One turn moves each row of this set onto another row. After a few examples, where does it send each row asked below?
P: [-2.02,-0.67,1.26,-0.55,1.70,-1.47,3.10,-0.93,-0.65,1.05,-0.13,-0.51,0.87,-0.65,1.90,-0.04,0.39,1.53,-2.00,1.33,-0.61,-3.26,1.04,-0.96,0.15,-2.02,0.52,-0.52,1.20,1.52,0.45,-1.36,3.99,0.11]
Z: [0.23,-0.89,0.25,1.12,1.60,-1.58,0.28,-0.55,0.06,0.16,-0.11,-1.76,-0.30,-1.23,0.28,0.23,-0.32,1.26,-0.70,1.39,0.40,-0.50,-2.34,4.78,-0.52,-0.49,-0.75,0.91,0.99,0.54,0.34,-0.41,1.92,0.55]
E: [1.87,-1.21,0.76,-1.32,1.77,-0.67,-0.81,-0.98,-1.10,-0.29,-0.30,-0.56,-0.63,0.07,1.24,2.04,0.74,2.16,-1.21,3.91,2.54,-1.41,-1.60,2.09,-0.71,-0.83,-1.73,0.01,-2.22,0.60,0.50,0.62,1.46,0.14]
R: [0.09,-0.57,-0.91,0.50,2.07,-1.20,-1.54,-1.15,-0.75,-0.62,-0.12,-0.56,0.85,1.06,1.31,-0.24,0.81,1.60,2.77,1.11,-0.58,-0.44,-0.70,1.28,0.36,1.99,-1.66,3.06,1.80,1.38,-0.09,-2.55,0.35,0.52]
Y: [-1.22,-0.53,-1.14,-1.30,1.90,-4.50,-2.32,-1.76,0.92,1.97,1.19,0.56,-0.62,-0.44,-0.98,1.79,-1.57,1.04,1.96,0.05,0.74,-0.17,-0.18,-2.98,0.73,1.91,1.40,-2.18,0.22,1.55,-1.74,-0.37,-0.66,1.08]
X: [-2.58,0.06,0.49,-0.68,1.15,-3.54,-0.87,-1.04,0.05,1.30,2.55,0.69,-0.40,-1.05,0.01,0.58,-1.23,0.70,1.64,-1.05,0.55,0.65,0.92,-3.07,-0.46,2.36,1.14,-2.31,1.31,-0.41,-0.94,-1.04,-1.33,0.52]
G: [-0.44,0.52,0.45,1.77,1.64,-3.29,-1.15,-2.20,0.03,1.16,0.72,0.31,0.47,-1.68,0.72,-0.19,-1.21,2.51,-0.06,0.23,0.09,0.82,-0.89,-2.43,0.05,-2.13,1.78,-1.29,1.19,2.50,-2.03,4.19,-0.15,0.76]
N: [-0.20,-0.94,1.22,-0.81,1.01,-1.05,1.41,-1.27,0.23,1.51,1.29,-2.23,-0.18,-0.62,-0.08,-0.36,0.69,0.98,-0.51,2.35,-1.75,-3.46,-0.41,-2.27,1.34,-4.44,0.60,-0.59,-0.12,1.32,1.31,-0.99,2.51,1.17]
C: [-2.19,-0.10,0.34,-0.69,1.45,-0.68,-0.07,-1.80,-0.54,1.74,0.54,0.25,-0.99,0.19,1.23,0.67,-0.29,0.85,-2.40,2.54,0.81,-2.02,-0.05,-1.54,0.08,-5.18,0.42,-1.36,-0.02,1.70,0.11,-1.85,3.30,0.67]
Q: [-1.06,-0.44,0.27,-1.17,1.41,-3.07,-1.35,-0.13,0.60,1.67,0.90,0.08,-0.21,-0.23,0.02,1.56,-0.57,1.22,2.96,0.97,0.32,-0.64,0.98,-4.96,-0.20,2.89,0.99,-2.12,-0.61,-0.40,-0.08,-0.12,-1.04,0.90]
W: [0.14,-0.47,0.64,0.61,1.14,-1.55,0.01,-0.61,-1.04,0.85,0.22,0.63,-0.09,-1.43,0.31,0.36,0.33,1.67,0.96,1.31,0.28,-0.39,0.02,-5.19,0.18,-0.19,-0.32,-1.32,-0.68,2.88,-1.00,4.98,0.91,-0.39]
V: [1.22,-2.68,-0.04,0.03,0.34,-0.18,-2.54,-0.83,-1.16,-0.36,1.97,-0.26,-0.94,-0.29,1.66,0.45,2.25,0.69,3.36,0.74,0.61,0.14,-1.08,-0.51,1.14,-0.39,-1.09,2.49,0.97,0.29,-0.91,-3.05,-0.34,1.17]
H: [1.36,-2.02,1.90,0.45,-0.45,0.70,0.26,0.80,-0.64,-0.16,1.73,-1.35,-1.92,-1.98,0.68,0.61,1.82,-0.02,0.03,1.64,1.38,-0.52,-1.36,1.32,-0.87,-1.38,-1.92,0.40,-0.48,-1.46,1.07,-0.78,1.54,0.65]
B: [-0.89,1.71,1.18,2.70,0.12,-1.48,0.09,-0.45,0.48,0.72,0.68,0.80,-0.37,-1.86,0.63,-0.68,-0.30,0.67,0.00,-0.73,0.28,0.86,0.82,-4.25,-1.68,-0.85,-0.44,-1.23,1.71,0.78,-0.85,3.18,0.99,0.67]
A: [1.36,-0.22,0.03,-1.26,1.64,-1.02,-2.77,-2.55,-1.50,-1.20,0.93,1.13,0.24,1.64,2.71,1.24,1.38,2.33,1.11,1.85,1.99,-0.25,0.01,-0.07,-0.36,0.46,-1.99,1.94,0.22,0.51,-1.01,-2.66,-0.51,0.98]

A goes to R
B goes to W
Where do these go?
E goes to Z
P goes to N
Q goes to Y

